One vector is turned by the same rotation once a step. Each row is the vector after some number of steps, and that number follows the row.
The counts run from 0 to 116.
-19,285,-3,-145,-220,348,164,109,263,-12,80,230,-21,124,-12,72,-43,-231,230,199,19,-113,-137,-150,-219,349,-17,63,-84,-192,150,-501,-187,-64,142,-52,-70,91,-146,16,-18,-41,-267,-320,75,-229,-94,93,26,164,249,122,-161,-89,100,-73,-20,-9,128
30
-149,-366,-18,-155,-149,282,28,-35,-274,-134,135,236,-185,137,-107,-21,160,48,-5,353,93,-185,410,-17,139,-246,-174,149,-257,193,-57,-96,214,225,214,195,114,-64,159,189,93,-131,504,-274,6,-29,5,41,-70,172,-100,-116,188,-37,138,-38,29,-35,157
97
-146,-43,52,-107,-68,36,315,58,72,114,75,216,135,394,-95,193,175,-317,-75,110,89,-91,-137,335,109,-37,-252,133,-324,328,-55,-9,9,-233,386,-295,30,65,-83,77,26,-33,118,35,227,-124,-60,60,-147,38,-289,151,155,92,55,-242,-146,89,208
15
359,-21,91,-278,-345,45,-29,106,-286,8,-252,213,-36,113,-142,-204,-82,-1,48,-31,-1,-205,261,-200,-87,243,-127,-35,-183,-51,105,24,-210,-307,-224,106,232,240,90,-68,-122,187,284,141,-154,52,44,-71,-116,191,209,-82,96,-169,148,-21,-350,-201,75
82
-107,-112,-393,115,-168,415,287,-18,39,79,199,229,-10,-40,76,59,126,109,-38,350,178,-18,146,-30,184,-148,-144,328,-16,167,21,-189,-3,64,393,77,77,127,-99,52,-1,-53,-81,-108,96,-98,21,153,7,404,183,-22,138,353,34,227,176,170,314
19
-118,-1,61,41,-137,-20,95,-278,-84,-16,107,125,-46,121,-80,36,46,105,132,-183,-23,-198,181,-25,-163,-75,201,352,-227,412,251,360,-6,174,-59,0,265,-230,74,-148,239,34,113,205,-368,-61,221,33,123,116,-32,-120,159,83,-26,182,64,-127,-271
90
109,-330,-120,-85,94,-65,-95,89,-221,-39,-266,-28,89,10,-280,45,262,-93,134,-66,-214,273,144,-137,101,-392,72,-311,82,-21,-2,-126,-155,237,76,-44,111,15,-20,170,63,103,472,-195,-74,-366,239,-130,-265,22,101,103,18,-68,149,282,191,-175,59
66
124,-115,310,-365,-254,-93,-229,-125,-150,-144,-9,107,-373,121,37,65,-85,107,395,-208,62,-191,111,-1,61,-392,-12,51,-344,233,139,-207,14,32,-153,-223,250,-102,-84,-84,48,12,-1,-30,-114,-193,-73,-22,150,-43,-56,-179,171,-177,81,-21,144,-1,302
86
-60,-151,167,-235,-134,182,167,-76,-57,-315,63,153,-17,-223,-134,-180,320,-210,131,-178,-230,-288,-49,-48,74,78,-8,-100,189,-91,-85,257,-65,-118,-216,-58,255,-93,114,15,104,-184,35,419,-250,-71,57,333,-439,22,52,54,-2,-341,93,101,149,-185,50
78
16,345,56,129,-115,-203,310,48,282,147,31,276,251,-49,-158,147,212,-405,34,-48,-79,227,45,-101,-50,-22,69,-64,-15,119,214,152,-284,368,-38,-218,-218,137,-44,36,-75,303,-100,54,36,-210,-88,-188,-101,58,132,359,21,12,136,264,-135,-224,-3
36
-78,106,-210,86,-206,99,-64,-162,101,52,291,310,-224,27,404,-282,24,-86,16,195,147,-75,113,-212,221,134,-332,-80,-112,-5,306,-70,189,84,111,-41,311,48,-121,82,88,-64,2,-135,-213,19,-187,-152,146,62,120,-116,110,-135,288,7,286,-187,295
107
244,33,85,-295,-209,-21,-54,104,-134,2,-199,210,-165,133,-7,-357,-66,9,182,-89,22,-155,106,-197,-6,106,16,-254,-152,88,162,52,-119,-49,-366,195,279,262,127,100,-41,52,250,202,12,96,186,105,-78,-102,344,-113,176,-123,271,112,-232,-314,63
81
-161,-34,137,160,-119,-27,268,302,292,129,40,177,172,-126,-195,194,114,-288,170,64,-21,-16,-174,254,252,-103,75,-174,209,-143,-100,84,-191,-194,87,-262,-137,-32,153,124,50,-31,-69,307,261,-13,-14,291,-239,-204,130,162,-59,103,133,-14,211,-106,-115
47
156,7,270,-280,-348,14,-13,-66,-202,-75,-80,271,-42,89,-201,28,-76,29,15,-155,-69,-68,264,-184,-96,301,-84,123,-101,34,212,107,-314,-424,-206,-151,210,68,31,-69,-74,-88,289,104,-190,41,-49,-42,-134,265,109,-24,-153,-175,107,-74,-208,-180,17
83
-115,160,13,67,-190,192,18,75,142,108,107,29,204,19,-261,120,287,73,252,-150,-380,-96,-8,-69,39,24,196,-223,309,-156,200,-155,-339,-48,-231,-437,290,35,57,-12,12,47,93,-266,-350,-103,66,40,-136,7,43,20,-113,175,-380,-2,-149,-131,-255
57
-40,-306,-88,-102,-176,-196,-145,-143,-259,-322,-100,350,81,-17,-193,264,-100,-39,-161,-201,-202,-80,-95,-3,214,197,197,-137,-37,45,-115,-85,-94,-151,66,-300,-130,274,-2,147,-21,-170,-39,246,-269,154,32,57,-399,159,34,50,119,162,-7,120,-2,-56,164
73
-219,-18,-136,3,-190,14,-155,4,174,123,88,-33,229,278,-71,246,-101,53,264,-296,-219,-139,-76,84,-15,49,383,-230,149,10,174,-114,-235,37,-233,-134,432,-53,79,43,140,-123,115,40,-127,-150,435,3,226,-257,4,49,-59,214,-70,74,175,1,-113
59
-93,-299,30,19,121,86,-22,-11,-218,-22,-149,-224,-175,125,-165,107,2,45,148,-42,-327,148,201,-172,36,-402,89,-272,217,151,-46,-49,-176,108,-97,115,131,-57,-47,270,148,59,403,-111,-103,-278,208,-35,-125,8,43,24,-43,-75,257,252,285,-205,46
65
-248,-75,197,225,249,268,-27,-143,-150,72,-96,-155,-126,86,-38,255,-175,-212,208,-220,-291,128,72,-145,-72,83,182,-174,280,51,159,-93,-199,-179,40,-185,-59,2,-184,256,170,135,105,-42,-286,-198,30,28,-331,131,78,144,-100,8,233,27,196,-26,-255
63
-190,-62,1,37,-118,68,-144,143,53,-25,1,157,-33,-71,-17,153,-140,-192,268,-176,-177,285,47,54,393,-197,28,-258,45,-160,-101,5,-285,-308,-379,-338,145,-65,175,-127,71,-190,-121,-15,-152,66,-45,-141,214,214,149,20,-489,46,70,139,98,-74,6
53
131,316,-169,-186,-58,4,160,240,85,-2,100,289,-29,495,127,-80,31,-134,-26,236,144,-100,-192,-94,-185,307,-91,-90,-472,218,101,-75,-55,247,5,55,18,264,-81,39,1,84,194,-233,122,-159,113,-69,8,-45,116,199,75,-167,1,-28,-135,-433,215
113
-206,151,-161,163,-195,20,2,-120,-39,-91,407,401,-63,44,313,76,-73,-128,-240,-34,-17,-9,-108,-20,418,230,-181,29,-182,201,90,326,70,-187,8,-193,198,-54,-51,-46,51,-152,-50,112,-104,111,141,-36,-48,138,-104,182,37,335,50,98,202,-172,386
105
62,227,-237,-15,53,420,359,210,94,145,344,139,87,109,107,-426,261,-195,107,354,83,-152,54,-76,145,118,-226,-283,241,37,80,-71,-63,81,28,-37,-76,167,-26,-124,107,27,-189,-160,-168,150,-194,-127,27,92,37,-108,-54,-30,23,-52,-192,-107,305
24
-194,-2,-220,152,-153,278,344,47,-7,240,136,190,-119,18,60,97,-112,106,-13,269,196,-164,272,-109,199,-255,-87,281,68,273,72,-92,-19,22,415,31,185,-6,-173,287,-63,-11,-184,-89,57,86,-71,160,100,303,170,-247,169,427,72,7,150,206,176
18
-21,98,52,-9,-193,184,344,184,-265,27,175,207,39,178,108,-195,176,296,-69,266,332,-329,134,100,261,-87,-16,-103,-135,401,67,-24,73,-193,266,-52,220,56,-228,-81,58,-18,-12,-76,-251,142,25,138,-49,196,281,-236,87,113,-112,1,-59,-92,231
102
353,73,-136,-167,-267,3,63,147,-45,131,27,211,-221,229,45,-154,41,151,127,22,279,-203,-45,7,-21,19,-67,120,-381,284,283,-24,-151,0,-194,-175,185,141,-235,-154,-116,190,-176,183,-34,-105,18,89,192,-10,145,-82,368,105,-23,116,-119,-290,339
3
-257,61,66,-36,49,48,147,79,264,255,135,276,-72,241,1,180,-91,-315,-63,55,117,-95,-67,138,197,-75,-135,163,-75,333,55,93,-15,-211,469,-329,-2,-95,-243,216,30,60,-52,7,176,-11,-114,123,-134,32,-143,-70,292,350,192,-151,-111,89,97
16
23,35,-112,-32,-236,97,-41,-138,159,294,82,149,101,-58,50,83,-149,-127,401,100,78,128,339,146,-155,-277,138,-73,177,185,-169,-14,-158,481,-61,90,-90,85,105,191,17,-9,1,29,122,135,30,-106,182,17,107,292,-212,-183,62,-9,68,213,254
39
-223,25,35,87,-202,89,-86,-27,157,114,212,62,163,69,-173,307,59,8,229,-286,-381,-144,-37,81,-16,19,345,-119,255,31,104,7,-303,-20,-310,-257,254,-128,178,28,101,-115,59,-187,-244,-136,291,138,79,-133,17,-49,-107,211,-260,133,19,7,-268
58
92,-363,27,-232,-329,-16,-108,-191,-353,-257,-100,194,237,-66,-221,182,-51,115,12,-67,-86,-36,34,137,61,53,274,-166,89,145,-124,-172,-64,39,138,-228,81,394,-72,160,26,-184,61,111,-152,128,200,280,-432,123,112,165,8,-3,-180,-71,-91,166,347
72
-160,-198,84,-186,142,-275,-101,2,93,-38,-195,203,297,-29,-213,100,195,-391,-49,-311,-222,287,31,-85,69,-148,192,-299,99,211,32,128,-129,33,203,-239,141,111,32,201,88,86,116,-47,-149,-94,-63,-61,-406,80,166,-194,10,-6,207,105,-252,-115,-328
68
9,297,-263,-206,46,105,-26,82,42,-31,220,320,-272,408,231,-150,-69,-163,136,91,204,-143,-269,43,-123,89,-39,-162,-392,329,76,-24,-1,343,-230,177,49,67,-8,162,121,-51,153,-180,189,-49,265,-4,37,-58,113,38,13,-103,-70,147,-185,-345,209
112
-213,261,-40,-93,-170,427,149,-302,164,-153,222,358,-121,-10,192,-230,157,-191,107,120,88,-85,-12,-241,-150,237,-258,67,12,-31,-11,30,69,42,-25,68,71,-56,-44,-39,176,-52,28,-241,-251,-92,-235,152,-204,147,122,68,-154,-317,-124,-3,1,-110,145
109
7,-97,-185,-52,-194,126,-104,-370,128,104,281,82,-237,192,205,39,-75,-96,289,-88,124,32,212,71,-55,-187,-203,383,-140,382,267,200,-1,4,-153,-31,239,-195,-104,39,209,26,72,198,-98,-138,-150,-43,359,-23,-201,161,69,-189,241,27,295,72,324
7
0,-79,53,145,-264,94,104,159,132,330,-88,105,-40,-112,-47,-68,-135,-17,329,39,41,-95,234,-31,333,-155,164,-250,211,-206,97,-13,-248,-131,-99,5,70,120,42,199,20,143,-114,173,246,266,127,235,-67,-71,408,6,53,306,199,-20,95,-102,-60
49
-170,-67,145,185,-85,82,122,212,318,236,-41,151,34,-106,-43,70,-107,-219,177,-7,-66,-16,-22,262,376,-187,70,-219,197,-120,-34,127,-264,-215,-136,-167,-13,-12,78,191,3,130,-94,286,267,240,130,336,-117,-159,242,69,12,247,138,-7,193,-124,-225
48
-253,246,-66,-198,-36,402,110,-159,127,-108,339,314,-256,20,301,-94,44,-213,84,-65,-68,-87,-147,-43,-183,192,-218,113,-13,232,-92,202,-17,111,-182,49,35,-189,136,113,219,-161,53,-138,-159,-58,-64,157,-179,92,-10,131,-251,-168,-150,51,-67,-199,84
110
160,79,-60,-244,-157,-45,2,144,5,-20,21,184,-392,227,122,-163,-36,178,131,-41,260,-254,-293,248,33,-121,-5,80,-394,355,116,83,-61,-10,-360,-83,315,34,-227,-90,4,-21,-150,265,77,68,136,163,240,-47,97,-182,76,44,-9,77,-87,-348,253
2
29,217,-174,12,17,434,402,150,158,214,433,241,176,-33,76,-203,308,-142,72,169,-107,-181,74,-157,-16,235,-297,-242,192,23,-72,34,-72,138,-142,-78,-32,205,13,38,-1,-31,-5,-205,-116,38,-107,-9,-95,190,-108,98,-8,14,-153,-62,-343,-105,439
25
-14,-12,141,232,-37,184,-1,-133,-64,31,-186,-148,88,163,-60,144,-58,-283,223,-246,-211,141,57,-130,-187,383,110,-249,17,-107,181,-309,-294,-218,240,-339,31,203,-226,58,146,259,75,-62,-267,-222,82,60,-305,24,106,273,-2,-11,234,-163,149,-46,-187
62
-17,171,-75,149,-184,161,229,-155,-105,-35,328,236,-14,-11,190,114,226,30,-282,172,-6,-49,-45,97,267,102,-246,59,-115,148,-19,237,33,-289,116,-184,156,91,21,-219,-7,-77,59,89,-150,157,210,276,-221,305,-119,128,97,215,-276,170,67,-121,453
104
-138,-108,1,-21,-48,102,-288,298,90,66,6,67,-189,-4,38,-38,-106,-122,368,-172,-34,142,-98,205,316,-322,118,-437,-21,0,-26,-186,-243,-115,-434,-370,204,-57,139,24,102,-143,-58,-129,-88,120,-113,-319,333,47,99,-174,-267,21,75,50,38,-190,-90
54
-47,-179,74,-162,-76,-97,-101,-15,-214,-42,-52,103,256,77,-156,-29,-145,176,76,-147,26,-104,289,-31,55,-172,221,-241,276,317,-44,82,-159,184,242,-74,337,261,-121,281,120,-87,-64,-15,-337,125,112,-63,-209,27,302,-251,-67,22,-5,-9,-192,166,-56
70
100,-275,88,-192,-190,25,133,86,-272,-375,14,155,-143,-150,-131,-192,255,208,40,15,-61,-356,126,-303,162,14,19,-177,130,-252,319,-87,29,112,63,60,173,132,-82,76,117,-132,-156,179,-340,1,-239,-88,-99,-122,221,-245,134,-161,219,33,324,-128,81
76
-88,-101,175,-10,-244,165,445,378,151,-5,63,75,169,26,-345,262,344,-36,168,207,-52,-74,-63,279,272,-178,140,-90,243,-184,-91,-108,-262,-93,71,-261,-100,13,97,46,43,-46,-39,291,190,-24,-34,159,-116,-149,10,350,-118,-18,-20,-159,252,52,71
46
21,263,-169,-180,-253,11,26,156,283,105,175,322,-82,335,193,21,-124,-259,153,136,117,-235,-198,-239,12,228,-24,-61,-157,-92,111,-576,-143,143,69,61,128,150,3,163,-91,-9,-175,-324,218,-68,-19,-12,199,-52,162,81,-106,-36,235,-125,9,-13,337
29
